128 stands for zero in the data rows.
Some points, each followed by its number:
148 139 169 104 166 123 156 189 139 150 143 144 152 83 95 102 165 107 117 174 152 113 147 138 112 136 137 96 116 159 89 146 78 75 131 135 152 143 170 70 137 144 137 125 113 79 91 140 0
90 88 128 159 102 75 121 99 113 161 124 78 85 174 181 163 90 156 99 138 114 156 145 142 95 130 134 215 128 101 163 222 208 161 126 137 108 137 146 155 107 75 172 166 175 252 165 109 1
152 100 108 104 130 121 94 177 144 110 114 93 80 110 126 166 126 132 175 133 136 181 100 92 135 154 156 91 120 110 133 88 194 153 105 129 97 75 105 163 167 124 154 129 120 124 48 138 2
164 120 115 113 143 96 116 139 134 170 154 101 100 127 170 112 132 95 121 139 127 99 127 215 135 102 106 101 141 169 127 139 115 101 167 152 115 145 152 122 120 113 125 111 141 150 134 97 3
171 141 94 127 127 135 127 205 77 178 111 117 86 99 136 116 122 124 201 93 110 97 144 170 207 127 170 45 159 111 126 157 198 88 158 154 117 35 98 55 113 169 109 169 78 130 148 97 4
113 152 158 84 168 145 164 139 127 147 154 153 170 116 124 91 126 102 97 116 98 95 130 111 91 152 114 116 107 171 118 117 38 54 141 148 143 127 156 91 157 163 99 127 97 58 133 175 5
93 127 136 45 137 122 112 185 175 139 187 142 97 131 147 173 143 131 134 133 150 116 110 87 63 151 145 153 138 167 111 82 129 100 105 146 170 143 158 112 149 134 135 31 112 116 115 157 6
114 120 134 171 150 183 145 79 104 106 142 140 187 157 155 103 152 149 111 137 109 101 106 116 165 158 126 123 113 94 107 121 65 147 135 100 103 118 122 132 126 135 137 162 109 105 138 180 7
114 101 144 110 119 161 154 131 44 153 85 44 144 83 177 155 216 152 132 94 150 138 40 93 85 176 171 115 191 166 103 110 138 173 73 116 220 123 180 107 103 159 163 15 118 86 88 144 8
115 131 122 210 116 131 118 124 165 148 84 131 137 166 206 108 91 113 135 78 147 113 133 169 111 101 154 144 123 157 167 196 114 187 108 145 119 175 120 141 55 102 149 140 203 252 158 122 9
96 136 158 122 135 111 145 162 146 137 146 104 103 128 112 146 131 135 107 174 112 132 102 136 107 144 138 110 86 105 93 127 136 112 100 163 143 119 137 111 176 106 148 120 113 142 116 107 10
123 101 165 162 98 105 153 150 132 144 85 106 136 144 217 87 80 120 129 107 159 158 121 172 142 91 157 111 140 130 152 187 102 184 131 162 167 141 151 88 84 155 117 153 163 195 175 84 11
103 132 147 138 147 158 124 112 130 116 127 148 183 91 103 128 138 83 125 92 126 141 105 150 116 152 58 152 134 118 144 128 126 187 157 136 126 117 113 154 94 120 122 148 142 88 165 120 12
120 119 137 125 139 175 153 54 160 65 150 145 157 117 105 210 122 91 195 75 108 153 147 152 169 119 61 174 123 92 191 115 117 183 135 106 118 94 45 169 135 96 116 204 220 146 188 131 13
132 126 118 152 93 75 118 78 99 116 107 161 100 160 178 77 105 163 129 147 133 141 141 126 132 83 137 141 146 165 115 132 94 170 161 95 155 152 159 124 128 150 153 121 111 129 85 68 14
234 114 38 107 41 81 73 148 167 168 44 197 85 152 158 60 31 137 156 154 149 76 175 144 132 31 217 114 198 141 156 137 174 79 138 76 142 124 164 28 119 169 95 162 107 155 114 134 15
63 64 126 166 150 225 163 162 66 170 113 89 138 132 131 159 128 94 170 87 109 123 109 92 149 154 135 111 146 88 125 178 154 140 145 138 147 112 106 124 100 119 110 116 162 173 144 145 16
161 124 100 88 105 90 132 159 127 168 78 136 92 89 96 118 132 141 153 134 109 153 135 142 148 99 187 108 151 156 92 106 122 156 101 110 113 138 145 126 159 171 172 100 77 105 91 113 17
128 151 143 171 128 144 105 99 124 153 123 98 139 136 156 139 100 112 141 104 137 103 151 163 135 144 92 115 96 121 164 102 105 120 138 112 144 147 127 125 108 112 150 93 165 147 167 78 18
164 120 96 111 131 88 137 134 136 120 118 162 112 66 72 143 152 134 141 168 174 185 74 106 138 162 164 94 132 102 120 87 151 181 117 95 101 144 146 165 166 117 186 105 113 77 82 130 19
New points follow, each followed by the numbers of its five nearest points above, nearest first.
131 133 127 138 151 149 141 110 118 81 148 185 124 141 125 116 141 144 146 136 95 124 177 150 136 141 117 137 126 151 115 145 52 112 139 95 146 122 84 108 108 176 117 165 109 89 125 154 7 5 0 12 14
105 110 124 144 127 91 155 115 111 141 142 94 140 111 185 183 143 106 147 134 162 119 116 149 161 157 119 139 160 139 154 145 149 184 121 130 170 130 119 121 110 138 138 140 142 151 155 113 18 12 11 3 10
121 154 120 125 132 55 125 127 140 105 149 116 122 174 89 125 92 162 81 198 145 154 119 99 110 115 153 124 95 112 114 68 121 79 116 121 112 145 123 155 176 117 144 108 84 82 113 84 10 19 17 14 2
49 152 181 152 150 135 163 55 137 112 159 152 157 146 148 75 132 131 92 199 126 152 143 120 124 168 129 118 83 115 94 134 70 121 127 105 138 187 169 173 139 177 168 95 73 102 112 91 7 10 14 5 0
173 128 39 138 158 129 168 158 66 170 91 89 93 120 141 122 181 135 197 63 94 123 119 172 174 122 173 57 145 136 92 151 160 98 121 143 116 78 111 89 112 170 63 161 84 146 132 95 4 17 3 16 2
157 160 105 69 120 73 114 183 154 140 104 102 62 170 58 175 125 142 161 148 161 168 182 181 136 143 117 127 175 90 197 112 211 136 172 143 87 125 69 158 142 92 164 188 185 162 116 120 2 3 10 19 17
166 122 75 125 95 158 124 153 83 145 119 111 127 177 210 140 134 134 109 67 130 56 167 138 126 99 142 139 182 253 102 157 145 89 99 101 225 86 120 35 62 153 77 110 133 174 154 97 3 11 18 14 4
206 184 120 113 82 74 94 183 186 78 174 183 83 104 81 187 88 106 143 123 199 114 168 225 167 69 102 143 129 116 213 100 186 135 137 143 111 123 68 191 159 46 170 228 226 200 148 116 13 3 18 2 12
97 78 118 105 124 116 155 163 121 157 131 109 117 127 129 144 151 134 92 162 118 86 97 100 127 149 149 98 94 137 70 135 118 151 109 174 99 156 144 137 151 114 144 90 91 88 116 119 10 17 0 6 3
156 122 109 96 87 167 72 71 128 135 123 171 117 145 113 50 73 139 117 134 64 101 174 88 152 76 105 123 111 130 104 94 77 56 170 106 112 142 162 96 124 160 65 106 68 85 140 145 5 14 7 3 18
125 119 97 124 159 153 138 142 151 152 156 150 139 137 129 136 103 147 154 121 103 106 113 118 112 139 61 173 149 122 106 100 120 72 109 103 183 139 120 116 146 134 76 140 114 76 88 160 5 10 6 0 7
135 156 111 121 160 119 93 111 140 167 100 140 101 78 143 97 152 110 147 82 141 143 124 149 187 160 140 94 113 89 146 127 115 157 160 145 63 121 74 152 133 149 158 173 138 104 145 117 12 18 3 7 17
145 199 90 122 152 166 148 95 114 88 114 166 173 152 106 105 81 126 141 131 85 109 143 136 180 105 94 145 128 102 107 102 57 98 158 87 154 118 119 85 125 171 88 141 123 118 164 150 7 5 18 12 14
155 158 129 94 84 78 90 153 132 146 114 111 103 106 113 125 103 107 124 155 213 90 113 199 130 106 161 140 126 140 194 157 171 140 112 171 122 124 105 122 125 94 134 154 177 206 112 139 3 10 18 11 9
139 128 145 201 90 164 160 106 172 105 133 145 179 208 147 126 103 160 139 121 131 79 161 150 118 143 150 128 82 157 115 168 102 100 153 117 148 122 184 101 74 139 135 132 118 179 156 98 18 7 11 9 14
150 114 114 130 101 132 130 208 113 129 98 132 69 126 93 181 142 117 187 116 170 145 93 126 93 161 178 80 122 98 140 108 221 160 116 139 105 99 109 166 166 119 148 124 139 127 60 93 2 19 10 17 16
155 125 96 129 77 142 107 139 109 123 91 126 172 114 157 133 145 97 188 43 108 130 140 70 133 81 151 129 189 135 171 171 154 123 122 114 117 85 127 84 74 167 55 127 132 133 178 143 16 12 4 11 18
169 121 106 105 104 98 130 185 179 130 112 112 111 118 132 136 147 133 123 113 133 104 143 171 141 99 124 116 150 106 170 128 177 141 145 171 122 144 114 125 126 90 146 171 203 161 159 101 3 18 10 11 12
115 107 112 88 120 100 129 171 138 138 134 113 155 119 139 105 114 120 125 146 178 152 109 107 78 139 175 117 99 151 156 136 177 153 132 141 140 123 131 122 138 132 147 30 166 145 107 179 6 10 2 19 17
73 67 148 163 141 134 179 94 132 125 138 90 118 109 117 166 179 106 96 146 135 182 111 93 116 163 149 137 81 99 73 88 134 142 120 126 120 118 131 198 104 116 146 95 85 89 89 104 10 19 2 7 12
123 155 125 154 133 143 129 87 142 99 169 127 181 122 115 156 173 156 104 123 126 141 96 142 105 98 114 197 151 105 150 126 105 150 158 90 116 160 175 126 117 97 155 74 182 111 155 154 12 18 7 10 3
120 102 133 132 129 115 148 88 118 133 150 128 110 121 147 125 150 130 79 145 125 172 108 130 197 114 123 66 54 114 114 124 95 156 144 121 119 131 112 172 148 141 125 141 95 130 137 67 10 7 14 18 3
122 150 162 162 105 145 83 76 109 153 147 136 132 171 177 93 144 128 137 139 131 117 127 72 163 125 139 143 127 150 119 145 52 135 126 97 130 162 143 164 134 126 125 134 94 101 137 155 7 14 18 5 12
160 102 86 86 63 105 95 136 99 129 72 165 104 181 168 89 65 175 157 119 157 142 140 95 136 70 186 164 218 130 120 149 179 148 122 98 127 109 155 121 92 172 122 104 127 137 102 134 14 15 17 11 2
